A single turn carries every row of the set below to another of its rows. Some are shown first; where does it send the rows asked next?
Q428: | -.31 | -.18 | -.26 |  .17 |  .41 |  .05 | -.06 | -.32 | -.10 |  .31 |  .16 | -.26 | -.40 | -.36 |
Q253: | -.33 | -.30 | -.35 |  .30 |  .21 |  .08 |  .30 |  .01 |  .03 |  .12 |  .30 | -.01 | -.25 | -.41 |
Q231: | -.28 |  .00 | -.60 | -.05 | -.05 | -.04 |  .24 |  .01 | -.21 |  .11 |  .43 | -.13 | -.44 | -.27 |
Q776: | -.28 | -.15 | -.27 |  .02 |  .29 |  .12 | -.12 | -.07 |  .20 | -.52 |  .25 |  .02 | -.25 | -.26 |
Q877: | -.20 |  .18 | -.40 |  .23 |  .52 |  .10 | -.13 | -.48 | -.26 | -.09 |  .19 |  .05 | -.05 | -.07 |
Q386: | -.27 |  .00 | -.21 | -.12 |  .07 |  .04 |  .45 | -.13 | -.02 | -.05 |  .55 | -.04 | -.19 | -.19 |
Q419: | -.25 |  .23 | -.60 |  .06 |  .10 |  .32 | -.08 | -.04 | -.18 | -.31 |  .37 | -.10 | -.38 | -.14 |
Q979: | -.19 |  .47 | -.35 |  .12 |  .29 |  .14 | -.06 | -.11 | -.09 | -.41 |  .35 | -.14 | -.35 | -.17 |
Q532: | -.42 |  .16 | -.43 |  .15 |  .27 |  .05 | -.21 | -.08 | -.33 | -.07 |  .02 | -.05 | -.28 |  .14 |
Q403: | -.16 | -.05 | -.28 |  .10 |  .11 |  .05 | -.08 | -.55 | -.08 |  .26 |  .10 | -.09 | -.34 | -.43 |
Q188: | -.34 | -.06 | -.21 |  .09 |  .56 |  .15 |  .07 | -.45 |  .05 |  .24 |  .21 | -.06 | -.07 | -.18 |
Q353: | -.33 | -.07 | -.36 |  .38 |  .35 |  .44 |  .01 | -.04 |  .04 | -.30 |  .24 |  .02 | -.19 | -.28 |
Q544: | -.14 |  .36 | -.50 |  .10 |  .21 | -.15 |  .02 | -.34 | -.23 |  .00 |  .00 | -.08 | -.27 |  .02 |
Q89: | -.28 |  .13 | -.34 | -.06 |  .24 | -.11 |  .22 | -.30 |  .05 |  .33 | -.01 | -.20 | -.29 | -.08 |
Q771: | -.07 |  .26 | -.31 | -.02 | -.01 |  .13 |  .32 | -.21 | -.03 | -.33 |  .39 | -.16 | -.40 | -.19 |
Q204: | -.16 |  .14 | -.36 |  .23 |  .28 |  .16 |  .27 | -.26 | -.04 | -.52 |  .26 |  .14 | -.33 | -.34 |
Q170: | -.28 |  .29 | -.36 | -.16 |  .11 | -.18 |  .22 |  .03 | -.12 |  .04 |  .46 | -.18 | -.38 | -.18 |
Q492: | -.27 | -.05 | -.16 |  .39 |  .42 |  .17 | -.22 | -.21 | -.26 |  .03 |  .18 | -.18 | -.11 | -.08 |
Q695: | -.31 |  .07 | -.19 |  .35 |  .59 |  .13 |  .08 | -.13 |  .04 | -.29 |  .29 |  .09 | -.21 | -.42 |
Q545: | -.25 | -.35 | -.21 |  .11 |  .20 | -.17 |  .08 |  .03 |  .16 | -.25 |  .28 |  .04 | -.18 | -.33 |
Q904: | -.41 |  .11 | -.29 |  .06 |  .08 |  .12 | -.18 | -.26 | -.19 | -.01 |  .00 |  .20 | -.08 |  .09 |
Q312: | -.34 | -.13 | -.26 |  .11 |  .35 |  .08 |  .42 | -.18 | -.05 | -.24 |  .46 |  .26 | -.15 | -.28 |
Q256: | -.19 |  .00 | -.44 | -.20 |  .12 |  .00 | -.17 | -.13 | -.01 | -.44 |  .45 | -.13 | -.37 | -.25 |
Q993: | -.40 |  .10 | -.48 | -.12 |  .12 |  .03 | -.08 | -.43 | -.14 |  .12 | -.04 |  .16 | -.41 | -.23 |
Q553: | -.41 | -.09 | -.20 |  .09 |  .41 | -.15 |  .32 | -.03 |  .03 |  .14 |  .42 |  .05 | -.23 | -.42 |
Q444: | -.17 | -.04 | -.08 |  .28 |  .09 |  .14 | -.18 | -.39 | -.15 |  .12 |  .13 | -.04 |  .03 | -.14 |
Q327: | -.44 |  .07 | -.52 | -.07 |  .26 | -.07 | -.03 | -.19 | -.19 |  .21 | -.01 | -.14 | -.56 | -.14 |
Q779: | -.16 | -.19 | -.37 | -.12 |  .02 | -.28 |  .05 | -.03 | -.05 | -.19 |  .47 | -.11 | -.29 | -.29 |

Q353 turns into Q253
Q386 turns into Q771
Q492 turns into Q428
Now these:
Q695 turns into Q553
Q544 turns into Q877
Q993 turns into Q904
Q545 turns into Q779

A single turn carries every row of the set below to another of its rows. Some are shown first; where does it send the rows asked next?
Q40: | -.08 |  .11 | -.17 | -.19 |  .18 |  .20 |  .04 | -.09 |  .08 |  .19 |  .05 |  .01 | -.12 |  .15 |  .09 |  .24 |  .13 |  .14 |  .18 | -.48 |  .21 |  .18 | -.01 |  .08 | -.25 |  .14 |  .21 | -.28 | -.01 |  .18 |  .01 |
Q652: |  .20 |  .24 | -.02 | -.29 | -.20 |  .04 |  .10 |  .11 | -.17 | -.06 |  .07 |  .30 |  .31 | -.23 | -.11 | -.16 | -.25 |  .19 | -.10 | -.03 |  .11 |  .25 | -.13 |  .16 |  .04 |  .13 |  .03 |  .00 |  .32 | -.34 |  .10 |
Q565: | -.24 | -.17 |  .10 | -.19 | -.07 | -.27 |  .04 | -.05 | -.10 |  .04 | -.10 | -.08 |  .09 |  .23 | -.03 | -.03 | -.11 |  .03 |  .16 | -.13 |  .03 |  .05 |  .19 | -.12 |  .11 | -.33 | -.17 |  .10 | -.04 |  .35 |  .19 |
Q485: |  .05 |  .13 | -.24 |  .03 |  .16 |  .13 |  .29 | -.04 |  .22 | -.12 | -.11 |  .17 |  .08 |  .17 | -.04 |  .38 | -.60 |  .22 | -.11 |  .08 |  .07 |  .43 | -.19 | -.08 | -.07 |  .17 |  .22 | -.02 | -.03 | -.01 | -.14 |
Q867: |  .11 | -.11 | -.24 |  .08 |  .01 |  .06 |  .13 | -.24 |  .15 | -.22 | -.26 |  .21 |  .03 |  .07 | -.14 |  .13 | -.31 |  .00 | -.14 |  .01 | -.09 |  .64 |  .04 | -.22 |  .21 |  .09 |  .10 | -.04 | -.06 |  .16 | -.23 |
Q251: |  .06 |  .19 |  .01 | -.18 | -.29 |  .05 |  .05 |  .04 |  .25 | -.13 | -.34 |  .27 |  .03 | -.12 |  .16 | -.32 | -.11 | -.01 |  .02 |  .14 | -.25 |  .18 |  .05 |  .05 | -.08 |  .34 | -.24 | -.11 |  .17 | -.06 | -.08 |
Q746: |  .03 |  .23 | -.25 | -.40 | -.25 |  .43 |  .05 | -.06 |  .02 | -.20 |  .04 |  .10 |  .08 | -.31 | -.04 | -.12 | -.34 |  .14 | -.08 |  .23 | -.01 |  .25 |  .04 |  .28 |  .06 |  .30 | -.14 | -.21 | -.04 | -.11 |  .03 |
Q815: | -.11 | -.25 |  .09 |  .00 | -.17 |  .13 | -.12 | -.30 | -.18 |  .00 |  .08 | -.04 | -.02 |  .18 | -.06 |  .14 | -.06 |  .04 | -.08 | -.07 | -.11 |  .08 |  .23 | -.20 | -.01 | -.09 | -.12 |  .02 | -.33 |  .48 | -.08 |
Q567: |  .14 |  .25 |  .08 | -.06 | -.19 |  .03 |  .04 |  .02 |  .12 | -.06 | -.32 |  .30 | -.05 | -.14 |  .11 | -.32 | -.02 | -.02 |  .05 |  .14 | -.28 |  .16 |  .02 |  .13 |  .03 |  .38 | -.23 | -.05 |  .14 | -.03 |  .03 |
Q747: | -.13 | -.15 |  .04 | -.09 | -.03 | -.31 | -.08 |  .03 |  .02 | -.03 |  .15 |  .01 |  .08 |  .26 |  .02 |  .16 | -.11 |  .20 |  .12 | -.21 | -.07 |  .13 |  .24 | -.18 | -.11 | -.28 |  .10 |  .10 | -.10 |  .39 |  .12 |
Q274: |  .22 |  .09 | -.06 |  .20 | -.01 |  .18 |  .30 | -.31 |  .18 | -.02 | -.17 |  .09 | -.05 |  .13 | -.04 |  .10 | -.47 |  .10 | -.17 |  .05 | -.03 |  .38 | -.05 | -.20 |  .12 |  .18 |  .06 |  .06 | -.20 | -.15 | -.26 |
Q33: | -.21 |  .23 | -.22 | -.28 |  .13 |  .00 | -.24 |  .02 |  .03 | -.19 |  .07 |  .14 |  .02 | -.13 | -.19 |  .05 | -.11 | -.04 | -.60 |  .13 | -.21 |  .06 |  .02 |  .29 |  .01 | -.07 | -.06 |  .05 | -.10 | -.14 | -.04 |
Q757: | -.27 | -.13 |  .15 | -.11 | -.28 |  .08 |  .02 | -.31 | -.10 |  .07 | -.07 | -.04 | -.06 |  .26 | -.02 |  .10 | -.19 | -.06 | -.07 |  .09 |  .05 | -.04 |  .21 | -.04 | -.09 | -.10 | -.35 |  .06 | -.19 |  .41 |  .03 |
Q687: | -.26 |  .07 |  .20 | -.18 | -.18 |  .11 |  .10 | -.20 | -.23 |  .03 |  .05 | -.18 | -.01 |  .34 | -.13 |  .19 | -.25 |  .22 |  .01 |  .03 |  .32 | -.19 |  .14 |  .07 | -.22 |  .05 | -.14 | -.09 | -.18 |  .05 |  .00 |
Q209: | -.33 | -.01 | -.07 | -.10 |  .09 |  .02 |  .11 | -.01 |  .05 |  .05 |  .19 | -.09 |  .08 |  .34 | -.14 |  .30 | -.22 |  .49 |  .07 | -.19 |  .12 | -.15 |  .00 |  .06 | -.07 | -.15 |  .19 |  .03 | -.13 |  .15 |  .16 |
Q903: | -.02 |  .09 | -.28 | -.06 |  .10 |  .00 | -.11 | -.30 |  .07 |  .08 |  .05 | -.09 | -.03 |  .02 | -.10 |  .04 |  .17 |  .04 |  .06 | -.55 |  .05 |  .41 |  .10 |  .04 | -.05 | -.22 |  .07 | -.15 | -.06 |  .12 |  .20 |
Q837: |  .01 |  .09 | -.23 | -.19 | -.01 |  .20 |  .30 |  .18 | -.20 | -.08 | -.29 |  .42 |  .19 | -.23 |  .02 | -.17 | -.06 |  .07 | -.04 |  .09 | -.21 |  .26 | -.02 |  .15 |  .17 |  .08 |  .04 |  .08 |  .34 |  .21 |  .19 |
Q334: |  .04 |  .25 | -.22 | -.32 | -.24 |  .36 |  .00 | -.12 |  .07 | -.16 |  .04 |  .19 |  .07 | -.26 | -.15 | -.09 | -.30 |  .08 | -.09 |  .25 | -.03 |  .25 | -.06 |  .32 |  .06 |  .38 | -.15 | -.18 | -.02 | -.09 |  .16 |
Q302: |  .18 |  .07 | -.23 |  .04 |  .17 | -.17 |  .19 |  .10 |  .06 | -.15 | -.09 |  .16 |  .07 |  .12 |  .10 |  .19 | -.35 |  .09 |  .06 | -.03 |  .08 |  .58 |  .04 | -.20 |  .17 |  .10 |  .24 | -.02 | -.07 | -.04 | -.22 |
Q571: |  .13 |  .23 | -.03 | -.27 | -.19 |  .07 |  .11 |  .11 | -.17 | -.16 | -.08 |  .24 |  .34 | -.22 | -.09 | -.17 | -.27 |  .24 | -.13 | -.10 |  .08 |  .27 | -.14 |  .09 | -.01 |  .04 | -.05 | -.03 |  .37 | -.34 |  .00 |
Q24: | -.16 | -.06 |  .10 | -.55 |  .21 |  .13 |  .10 |  .12 |  .03 | -.01 | -.07 |  .20 | -.03 | -.17 | -.13 | -.06 | -.11 | -.08 | -.34 |  .08 | -.34 | -.09 | -.09 |  .03 |  .09 |  .09 |  .31 | -.08 |  .10 |  .15 | -.23 |
Q173: | -.06 |  .09 | -.33 | -.16 | -.02 |  .24 |  .34 |  .24 | -.14 | -.13 | -.31 |  .31 |  .23 | -.23 |  .10 | -.24 | -.07 |  .06 | -.06 |  .13 | -.24 |  .19 | -.03 |  .10 |  .16 |  .02 | -.02 |  .07 |  .22 |  .13 |  .10 |
Q927: | -.19 | -.04 |  .24 |  .04 | -.12 |  .28 | -.02 | -.33 | -.09 |  .07 |  .05 | -.09 |  .00 |  .36 | -.22 |  .21 | -.16 |  .35 | -.13 | -.17 |  .11 | -.18 | -.05 | -.06 | -.12 |  .09 | -.08 |  .00 | -.23 |  .09 | -.13 |
Q13: |  .00 |  .04 | -.21 |  .08 | -.15 |  .19 |  .05 | -.44 |  .02 |  .25 |  .04 |  .05 |  .09 |  .01 | -.08 |  .03 |  .04 | -.18 | -.19 | -.37 | -.04 |  .25 | -.05 | -.13 | -.25 | -.21 | -.02 |  .07 | -.17 |  .13 |  .23 |
Q822: | -.38 | -.03 |  .02 | -.31 |  .01 | -.11 |  .13 |  .02 | -.20 | -.06 |  .03 | -.15 |  .16 |  .29 | -.26 |  .16 | -.20 |  .30 |  .18 | -.14 |  .28 | -.03 |  .06 |  .06 | -.06 | -.19 |  .06 | -.09 |  .03 |  .20 |  .18 |
Q515: | -.03 |  .20 |  .13 | -.39 |  .31 | -.04 | -.18 |  .07 |  .13 |  .00 | -.05 |  .05 | -.18 | -.15 |  .01 | -.11 | -.14 |  .05 | -.31 | -.04 | -.30 | -.02 |  .02 |  .23 |  .20 |  .03 | -.10 | -.04 |  .00 | -.10 | -.26 |
Q230: | -.11 |  .12 | -.01 | -.32 |  .00 | -.10 |  .08 |  .14 | -.11 | -.03 |  .09 |  .20 |  .16 | -.11 | -.16 | -.13 | -.06 | -.13 | -.51 |  .12 | -.17 | -.10 |  .03 | -.04 | -.09 |  .01 |  .31 |  .08 | -.07 | -.28 | -.12 |
Q62: | -.06 |  .09 | -.05 | -.02 | -.04 |  .35 |  .24 | -.22 |  .02 |  .38 |  .03 |  .09 |  .02 |  .14 |  .12 |  .21 |  .00 | -.12 | -.09 | -.30 |  .11 |  .00 | -.16 | -.09 | -.43 |  .14 |  .14 | -.03 | -.11 |  .16 |  .01 |

Q687 turns into Q822
Q334 turns into Q652
Now these:
Q485 turns into Q302
Q230 turns into Q24
Q251 turns into Q746
Q927 turns into Q209
Q40 turns into Q903

